j258: [130 123 135 134 120 122 159 120 122 119 120 122 125 128 127 144 176  94
 193 121 138 131 125 132 123 124]
j813: [125 107 104 104 134 161 114 130 129 155 149 160 141 143 105 133 122 116
 132 152 140 133 149 102 155 162]
j338: [124 193 155 151 107  99 156 108  94  96 163  87 116 104 184  80 176 193
  94 111  71  98  89 162  78  83]
j762: [131  95  90 119 157 180 112 151 152 188 176 156 135 136 102 143 109  98
 140 145 152 171 155  85 172 181]
j865: [133 176 160 144 126  92 145 118 105  96 103 106 120 113 171  97 156 170
 119 120 101 106  99 161  99  93]
j316: [130 123 135 134 120 122 127 120 122 119 120 122 125 128 127 144 125 116
 131 121 138 131 125 132 123 124]
j330: [131  95  90 119 153 180 112 151 152 188 176 156 135 136 102 143 109  98
 140 145 152 177 155  85 172 181]
j604: [138 193 165 143 116  63 138 119 108  74  84  92 107 102 178  70 151 186
 113 107  75  78  90 168  78  60]
j545: [124 193 155 151 107  99 156 108  94  96 106  87 116 104 184  80 176 193
  94 111  71  98  89 162  78  83]
shift +1: [163]
[164]
shift +1: [176]
[177]
which: [124 193 155 151 107  99 156 108  94  96 163  87 116 104 184  80 176 193
  94 111  71  98  89 162  78  83]
j338
which: [125 107 104 104 134]
j813

j338: [138 139 131 112 134 119 133 127]
j943: [139  86 160 125 115 134 101 166]
j545: [134 119 133 126 134 127 120 124]
j330: [127 149 124 121 129 104 135 140]
j324: [106 145 104 143 128 106 124 156]
j316: [143 136 130 117 133 123 137 121]
j258: [152 111 124 138 120 172 128  55]
j604: [145 106 151 138 121 166 127  87]
j813: [152 114 143 134 117 168 133  68]
j865: [152 131 124 128 129 170 130  76]
j22: [151 138 132 125 133 160 130  79]
shift +1: [128]
[129]
which: [134 119 133 127]
j338
shift -1: [128 106 124]
[127 105 123]

j338: [128 137 127 136 128 168 142 143 128 128 152 128 129 128 128 128]
j22: [127 152 139 127 155 146 180 164 129 180 138 128 173 196 127 127]
j943: [139 164 127 128 127 127 128 137 136 135 167 129 180 146 155 164]
j545: [136 134 167 129 180 146 155 164 128 151 129 127 133 176 129 145]
j324: [128 128 150 128 140 128 142 159 128 167 128 128 146 176 144 128]
which: [136 135 167 129 180 146 155 164]
j943
which: [136 134 167 129 180 146 155 164 128 151 129 127 133 176 129 145]
j545

j316: [105  85 128 161 150 178 164 104  98 129 129  77 150 112 130 112 147 162
 142 123 129  96 137 141 115 151 146  94 119 108 111 129 138 125 177 118
 161 135 140 114 100 144 161 118 140 147  98 113]
j338: [118 128  99 115 149 126 152 120  77 142  69  99 115 127  93 132 134 182
 105 148  93 151 103 105 160 123 131 109 118 120 121 115 142 147 154 114
 126 152 187 126  97 105 165 111 162 107  90 107]
j762: [111  78 139 127  87 132 135 112 116 103 115  99 165 129 143 161 149 135
 115 120 126 116  99 125 141 118 149 125 135 129 125 128 117 159 130  97
 114 164 138 120 142  94 147 128 146 117 144 144]
j604: [104  65 157 111  97 134 125 104 111 107 136 100 151 111 145 155 141 133
 146 139 124 139  97 128 152 161 157 129 134 126 116 129 148 156 102 122
  93 194 130 112 159 136 135 109 105 108 126 152]
j324: [118  80 144 121  96 123 135 113 113 110 111  83 155 124 147 155 138 144
 115 126 116 125  90 115 151 121 144 128 134 135 123 124 127 160 121  99
 105 174 144 118 147  96 148 124 144 121 150 141]
j258: [132 111 139 135  87 127 112  78 116 129 116 134 154 120 177 144  88 175
 108 135  92 106  97 115 119 131 129 124 163 111 103  92 106 132 126 119
 104 130 112 136 130 159 134  99 158 117  85 142]
j22: [127 125 113 118 102 125 146 100  95 102  91 134 145 122  89 126 170 119
  98 122 119 137 157 164 135 127 173 119 115 154 130 155 129 123 132 142
 159 162 159 112  94 110 159 129 126  93 108 130]
j865: [143 141 130 113 108 102 168 117  96 113  99 118 119 143  72 145 171 140
 121 145 130 132 131 149 152  86 145 101 125 172 123 122 117 135 138  99
 138 148 169 135 145  72 133 103 153 111  91 156]
j943: [143 141 130 113 108 102 168 117  96 113  99 118 119 143  72 145 171 140
 121 145 130 132 131 149 152  86 145 101 125 172 123 122 117 135 138  99
 138 148 169 135 145  72 161 131 123 108 131 141]
shift -1: [124 144 121 150]
[123 143 120 149]
which: [112 136 130 159]
j258
which: [125 146 100  95 102  91 134 145 122]
j22
which: [111  78 139 127  87 132 135 112 116]
j762
shift +1: [115 154]
[116 155]

j316: [118 123 138 139]
j865: [135 118 124 152]
j943: [135 138 124 152]
j22: [ 94 122 109 194]
which: [138 124]
j943
which: [118 124]
j865
shift +1: [118]
[119]
shift -1: [138]
[137]
shift +1: [124]
[125]

j22: [123 128 125  90  90 106 107 163 151 127 151 162 156 139 106  79  73  73
  88 112 101 115 154 113 110 109 102 113  80 108 142 132 181 182 136 184
 156 159 125 126  75 115 143 159 128 123  97 151]
j762: [163 151 127 151 162 156 139 106  79  73  70 162 156 139 106  79  73  73
  88 112 101 115 154 113 110 109 102 113  80 108 142 132 181 182 136  93
 152 132 105  88 172 118 101  74 176 146 123 146]
j258: [123 128 125  90  90 106 107 114 151 127 151 162 156 139 106  79  73  73
  88 112 101 115 154 113 110 109 102 113  80 108 142 132 181 182 136 184
 156 159 125 126  75 115 143 159 128  96  97 151]
which: [163 151 127 151 162 156 139 106  79  73  73]
j22
which: [123 128 125  90  90 106 107 163 151 127 151 162 156 139 106  79  73  73
  88 112 101 115 154 113 110 109 102 113  80 108 142 132 181 182 136 184
 156 159 125 126  75 115 143 159 128 123  97 151]
j22

j545: [153  97 163 143 136 141 133 110 166 104 130 135 112 156  94  99  71 105
 118 130 141 128 113 121 137 118 171 115 114 126 139 153 129 144 130 154
 115 103]
j22: [153  95 163 146 136 142 135 111 164 102 128 135 111 155  92 105  72 107
 116 131 140 129 115 117 142 117 170 115 154 153 126 144 129 115 130 139
 114 102]
j762: [144  98 163 143 139 143 137 111 166 107 139 142 114 156  90 102  70 106
 118 129 140 132 114 126 141 115 170 114 118 121 131 145 131 141 129 156
 111  99]
j316: [126 139 152 129 144 141 132 110 166 104 128 133 112 157  94 101  72 105
 117 131 140 129 112 120 137 119 171 114 115 130 140 157 129 144 128 154
 115 103]
which: [126 144 129 115]
j22
which: [126 139 153 129 144]
j545
shift -1: [113]
[112]
which: [155  92 105  72 107 116 131 140]
j22
which: [135 111 155  92 105  72 107 116]
j22
which: [126 141 115]
j762
which: [115 114 126 139 153 129 144 130 154 115]
j545

j943: [114 135 112 111 147 128 146 119 126 134 173 118 116 120 134 127 126 146
 132 127 104 124 127 131 120 134 119 141 135 137 133 126 116 135 134 102
 120 123 129 140 143 113 128 140 131]
j604: [127 131 117 136 124 132 120 106 124 102 126 132 140 121 105 131 129 137
 131 111 170 121 127 144 114 131 125 137 137 128 110 121 108 131 122 120
 123 109 124 138 103 131 121 139 140]
j330: [125 120 149 130 135 123  93 109 128 125 135 119 115 130 126 128 142 120
 142 119 100 131 128 134 123 129 111 111 128 122 107 134 152 124 123 121
 140 132 131 139 110 114 128 126 126]
j258: [124 135 136 147 123 125 105 128 120 122 147 138 132 140 129 127 127 140
 121 130 134 138 137 129 104 133 136 124 130 122 121 145 103 115 126 137
 136 125 117 128 114 116 139 117 119]
j813: [107 125  98 136 140 132  82  95 127 129 119 120 123 140 110 129 125 120
 140 122 147 133 122 122 124 131 123 146 123 120 137 142 133 133 132 117
 144 143 135 130 152 137 119 119 123]
j22: [114 135 112 111 147 128 146 119 126 134 173 118 116 130 126 127 126 146
 132 127 104 124 127 131 120 134 138 146 130 132 134 122 120 132 125 141
 123 142 143 123 150 117 135 125 129]
j762: [132  82  95 130 129 119 120 113 121 100 136 142 134 142 137 122 135 128
 134 138  94 121 151  93 137 120 123 125 126 119 117 122 145 126 129 132
 134 129 129 133 129 129 125 123 120]
j316: [124 133 129 115 126 132 122 136 110 133 103 113 113 132 117 129 137 133
 129 117 172 129 123 111 157 134 127 141 142 127 129 120 118 124 133 131
 124 113 123 118 115 107 119 133 117]
j545: [118 134 118 128 115 122 117 113 121 100 136 142 134 142 137 122 135 128
 134 138  94 121 151  93 137 120 123 125 126 119 117 122 145 126 129 132
 134 129 129 133 129 129 125 123 120]
shift +1: [127]
[128]
which: [132  82  95 127 129 119 120]
j813
which: [125 120 149 130 135 123  93 109 128 125 135 119 115 130 126 128 142 120
 142 119 100 131 128 134 123 129 111 111 128 122 107 134 152 124 123 121
 140 132 131 139 110 114 128 126 126]
j330
shift -1: [104]
[103]
which: [132  82  95 127 129 119 120 123 140]
j813

j604: [111 100 141 114 119 159 114 147 149 121  88 141  99 129 123 119 112 119
 112 157 133 141]
j22: [111 100 141 114 119 102 114 147 149 121  88 141  99 129 123 119 112 119
 112 157 133 141]
j330: [127 158  97 135 143 133 148 147 117 111 151 153 153 148 122 132 153 104
 130 108 122  97]
which: [153 104]
j330
shift -1: [133]
[132]

j324: [158 189 108 159 164]
j316: [149 119  78 116 134]
j943: [ 89 189 108 118  94]
j22: [165 183 197  78  91]
j258: [114 172 176  93  98]
which: [158 189 108 159 164]
j324
which: [ 89 189 108]
j943
shift -1: [149]
[148]
which: [ 78 116 134]
j316
shift -1: [114 172]
[113 171]
which: [ 89 189 108 118  94]
j943
which: [172 176  93  98]
j258

j604: [115 151 141 134 144 123  91 119 140 138 124 109 153 119 112 117 110 131
 138 119 134 131 124 117 120 139 122 126 157 127 129 121 107 108 159 142]
j813: [116 139 146 101 139 116 109 117 141 138 117 105 148 115 111 108 118 121
 140 117 135 131 127 117 118 138 110 130 156 126 137 129 107 113 157 143]
j22: [116 144 144 103 138 116 107 118 141 138 120 106 150 117 111 112 114 125
 139 117 135 132 126 117 119 138 115 128 157 126 133 126 107 111 158 143]
j762: [125 101 159  92 138 118 126 120 140 133  95 102 131 105 113  85 143  91
 144 117 138 130 143 118 115 130  77 144 145 127 164 154 107 127 141 145]
j943: [134  76 163  91 134 123 144 129 135 127  81 107 119 103 119  71 158  72
 146 126 139 127 158 117 114 124  61 155 130 129 187 171 105 135 119 143]
which: [ 91 134 123 144]
j943
shift -1: [119 134]
[118 133]
shift -1: [129 121]
[128 120]
which: [138 119 134 131 124 117 120 139 122]
j604
shift +1: [138 118]
[139 119]

j316: [161 140  98 125]
j545: [121  76 111 109]
j604: [ 63 158 160 142]
j324: [139 103  78 135]
j762: [ 61  81 134 162]
j813: [162 171  92 132]
j865: [127 109 125 138]
j338: [101 135  81 159]
j22: [128 104 131 140]
j943: [142  81 134 125]
j258: [128 136 100  97]
which: [142  81 134 125]
j943
shift +1: [121  76 111]
[122  77 112]

j258: [137 134 135 138 131 133 133 134 133 135 131 131 133 132 133 130 135 139
 135 133 133 130 136 136 132 134 140 131 133 134]
j762: [134 131 134 136 134 132 133 133 139 133 134 132 131 132 134 132 134 134
 132 133 132 132 135 147 132 135 133 132 132 132]
j22: [134 134 132 133 130 137 136 131 131 132 131 136 132 133 132 132 133 134
 138 135 132 131 132 131 132 129 132 135 132 132]
j545: [133 129 131 154 137 160 190 131 134 129 130 142 145 130 134 132 151 132
 199 129 129 130 129 135 131 133 131 129 130 132]
j943: [132 131 131 133 131 138 142 145 132 133 131 132 135 130 130 134 144 135
 134 131 133 130 132 139 131 129 129 134 139 139]
j865: [131 130 131 137 138 145 160 130 132 130 132 152 135 132 135 137 132 130
 151 130 129 133 129 131 131 131 130 136 129 129]
j604: [134 133 134 131 131 160 190 131 134 129 130 142 145 130 134 132 151 132
 199 129 129 130 129 135 133 128 134 154 130 130]
which: [133 134 131 131 160 190 131]
j604
which: [134 133 135 131 131]
j258
shift -1: [134 138 135 132]
[133 137 134 131]
shift +1: [132]
[133]

j338: [134 108 102 150]
j545: [149 116 115 155]
j330: [172  72 110 142]
j324: [159 100 111 152]
j22: [134 108 100 172]
j813: [ 90 153 100 172]
j258: [105  72 110 142]
j316: [101 151  95 167]
shift -1: [108]
[107]
shift -1: [100]
[99]
shift -1: [159 100 111]
[158  99 110]
which: [172  72]
j330
which: [105  72 110 142]
j258
which: [108 100]
j22

j865: [ 73 173  99 121  95  91 131 137  71 111]
j604: [196 123 164 179 135 154 172 113 180 173]
j813: [174 136 133 165 176  86  58 165 115  58]
j316: [174 142 177 157 122 177 161  95 178 194]
j943: [194 126 165 176 133 157 171 110 182 176]
j324: [177 134 159 139 182  98  68 164 124  65]
j545: [ 76  94 121  78 147 191 162 110 140 173]
j330: [180 123 140 135 146  50  56 156  94  56]
j22: [ 69  92 118  78 149 192 163 116 140 171]
j762: [177 133 153 137 172  71  55 164 106  56]
j338: [ 66 178  98 121 106 105 132 136  77 123]
which: [165 176 133]
j943
shift -1: [ 66 178]
[ 65 177]
which: [146  50  56 156  94  56]
j330

j865: [171 103 170 170 178 191 124 144  95 174 150 140 108 138 143]
j316: [121 127 150 123 152 154  94  50 134 164 142 199 130 173 163]
j762: [ 81 172 121 139 103 135 120 114 145  97 120 189 129 185  96]
j324: [171  87 108 131 144 110 134 117 116 178 144  81 114 134 170]
j258: [169 138 158 124 189 183 121 106 155 145 117 149 151  91 139]
j545: [138 191 150 144 170 178 124 140 170  95 103 174 145  98  78]
j330: [141 139  97 146 141 142 129  88 150 158 130 155 125 203 144]
j943: [ 75 112 157 100  94 122 108 104 103 116 137 160 136 130 142]
j604: [105 128  94 106 106 173 159 101 158 130 106 144 172 205 159]
j338: [163 163 146 179 170  93  94 142 124 131 147 144  75  91  76]
j813: [173 100 104 139 150 118 136 117 126 174 140  91 115 143 160]
which: [183 121 106 155 145 117 149]
j258
shift +1: [130 155 125]
[131 156 126]
which: [191 150 144 170 178 124 140 170  95 103 174]
j545
shift -1: [183]
[182]

j943: [183 139  99  95 131  94 111 136 144 171  88 169 168 166  86 132 183  81
 125 130  89 135  87 138 164 181 173  91 181 107 109 177 100 173 180 142
 157 173 149 103 110  78  72 172 152  72 185 165 181 151 172  91 136 176
 120  87 116  89  98  91 114 130 143]
j22: [ 85 112 125 117 120 182 177  89 134  97 146 152 105 159 183  75 143 138
 147 158  84  99 122 110 164 180 139 173 166 163 152  81 182 153 159 150
 171 112 153 172  87 128 159 135 124  76 102 173 151 119  94 128  84  80
 140 158 172 169  95  78 160  72 157]
j316: [ 98 134  96 133 179  91 168 166 118 125  90 185  93  86 137 179  91 176
 102 117 103 125 175 184 148  72 119 120 161 152 106 146 116  89 175  99
 173  78  84 106 157 127 177  92 146  91 175 105 138 112  79 185 101 177
 149 153 181 113 177 153 175  95 181]
j258: [143 168 164  86 181 161 170  83 183 114 158 131 179 173  75 178  99 139
 132 100 147  77 102 133 106 139 111 170 167 142 111  87 185  75 155 168
 106 179 104 174 122 183  97 124  91  84 184  93 127 103 160 174 140 171
 150 132 177 167 183 132 125  92 165]
shift +1: [106 139 111 170]
[107 140 112 171]
shift +1: [138 147 158]
[139 148 159]
which: [133 179  91 168 166 118]
j316
which: [133 106]
j258

j762: [ 99 150 128 172 177 112 121]
j316: [166 180 127 152 122 146 153]
j604: [ 94 122 121 139  76 120 104]
j865: [ 94 121 122 119 105 137 143]
j943: [123 152 140  95  77 149 140]
j22: [151 167 160  89 140 206 133]
j545: [160  73 196 144 121 124 112]
j258: [107 138 134 144 114 165  87]
j813: [123  97 106 195 143 135 116]
j338: [123  97 106 195 155 135 116]
j324: [104 157 153 146  76 202 151]
j330: [ 93 140  74 124 118 150 172]
shift +1: [152 140]
[153 141]
which: [ 94 122 121]
j604

j258: [114 126 119 117 183 116  56 141]
j330: [183 100 159 134  88  76  80 108]
j338: [152 100 126 119 114 129 119 117]
shift +1: [126]
[127]
shift -1: [129]
[128]
which: [183 100 159 134  88  76  80]
j330
which: [ 56 141]
j258
which: [114 129 119 117]
j338
which: [152 100]
j338

j22: [179 129 142 135 104 169 194  77 170 148 166 191 142  68 158 163  85 123
 177 185  95  91 121 153 170  91 184 167]
j545: [ 81  85  82  75 201  74 182 193  84 121  74  81  65 171  75  81 198 196
  83  81 199 196 186 156  70 110  83  84]
j604: [ 74  81 198 135 104 169  76  77 170 148 166 191 142  68 158 163  85 123
 177 185  95  91 121 153 170  91 184 167]
j330: [ 95  78 141 127 176  99 192 188  85  83  84  89  99 190  76  83 193 180
  85  88 200 196 160 154  98 112  86  95]
j258: [ 81  65 171  75  81 198 196  82  81 199 196 102 158 201 111 116 157 110
 115 114 171 155 146 128 125 156  97 138]
shift +1: [ 81 199]
[ 82 200]
shift +1: [81 85 82 75]
[82 86 83 76]
which: [ 81  65 171  75  81 198 196  83  81 199 196]
j545
which: [ 81  65 171  75  81 198 196  82  81 199 196 102 158 201 111 116 157 110
 115 114 171 155 146 128 125 156  97 138]
j258

j813: [127 130  98 100  99 100 156 116  94 169  63 127 133 111 102 134 115 123
 145 115 145 158 126 124 151 152 120 140 132 116 114 131  77 125  85 125
 151 121 157 132 154 178 122]
j324: [124 125  83 150 118  92 172 143 129 166  72 126 131  90 107 137  99 147
 156 103 139 165 103 128 162 173  85 135 146 122 129 133  73 147  57 111
 145 115 158 123 150 181 123]
j865: [125 132  99  94  96 103 149 113  88 170  65 128 139 114 103 133 120 125
 143 120 146 160 130 124 151 153 131 141 131 116 110 136  79 124  84 126
 154 122 156 134 154 177 123]
j258: [172 124 150  83 118 125  92 113  88 170  65 128 139 114 103 133 120 125
 143 120 146 160 130 124 151 153 131 141 131 116 110 136  79 124  76 119
 145 119 157 123 149 184 128]
shift +1: [124  84]
[125  85]
which: [124 125  83 150 118  92 172]
j324
shift -1: [172 143 129]
[171 142 128]
which: [130  98]
j813
which: [172 124 150  83 118 125  92 113  88 170  65 128 139 114 103 133 120 125
 143 120 146 160 130 124 151 153 131 141 131 116 110 136  79 124  76 119
 145 119 157 123 149 184 128]
j258
shift -1: [134]
[133]

j22: [156 161  82  86 158]
j813: [152 155  85  76 159]
j762: [152 164  76  85 160]
j330: [ 92  85 193 194  87]
j604: [101  98 174 168  99]
j258: [124 131 116 120 123]
j338: [161  83  86 158 106]
shift +1: [82]
[83]
which: [161  82  86 158]
j22
shift -1: [116]
[115]
shift -1: [76]
[75]
shift -1: [156]
[155]
which: [131 116 120 123]
j258
shift +1: [156 161  82]
[157 162  83]

j865: [187 190 103 129 185  84]
j813: [196  85 128 157  85  81]
j316: [101 185 185 105 186 183]
j324: [ 68 190 129 103 185 185]
which: [190 129 103 185]
j324
which: [103 185 185]
j324
which: [196  85 128 157  85]
j813

j545: [104 179 177  82  77 100 184]
j813: [130 155 163 106  95 123 157]
j316: [112 181 175 130  99  78 120]
j338: [106 141 116  78 130  99 120]
j943: [134 115 118 142 125 149 112]
j604: [130  86  72 161 163 143  99]
shift -1: [106]
[105]
shift +1: [163 106]
[164 107]
which: [ 78 130  99 120]
j338
shift +1: [175 130]
[176 131]
which: [179 177]
j545
shift +1: [163 143]
[164 144]

j338: [165 177 151 183  66 166 169  94  84  85 133  78 155 101  93  95 184 175
  90 187 176  67 135 125 186 156 111]
j762: [124 158 170 146 107  73 158 177  99  70 114 103 119 169 184 186 122 149
 102  66 191 178 139 130 161 141  90]
j813: [109 165 110 185  66 181 126 129 109 132  90 185  75 190 172 186  95 142
  84 174 167  76  96 142  82 177 141]
j545: [188  79 177  96 144 162 152 180 109 139 137 176 162 145 155  86 184 103
 155 114 154  77 131 100 175 168 109]
j943: [ 81 151 142 159  80 146 130  87  70 101 101 156  89 118 179 133 185 149
 126 189 112 142 148 184 128 188 101]
j865: [175 129  69  91 191 107  76 151 156 157 125 174  76 101  82 154 126  93
  94  85 168  88  73  93 171 102 180]
j330: [ 86 111 173 173  73 145  66 180 179 181 107 139  91  85 153 100 118  92
 162  94 152  77 127 177 165 175 138]
j316: [ 91  80  73 177  85 102 142 115 105 116 183 184 188 155  85 143 177 151
  77  98 120  76 181 153 129 110 150]
j22: [ 75 108 184 115  70  95  82 129 188 108  86 152 141 107 141 135 163 109
 181 143 187 137 106  95 151 112 190]
which: [132  90]
j813
shift +1: [ 73 158 177]
[ 74 159 178]

j943: [162 169 117  79 116 147]
j324: [152 165 127  92 122 120]
j22: [169 134 175 117  98 164]
j338: [101  94 158 147 167 106]
j258: [109 155 170 134 175 117]
j813: [152 165 127  92 122 111]
which: [170 134 175 117]
j258
shift -1: [98]
[97]

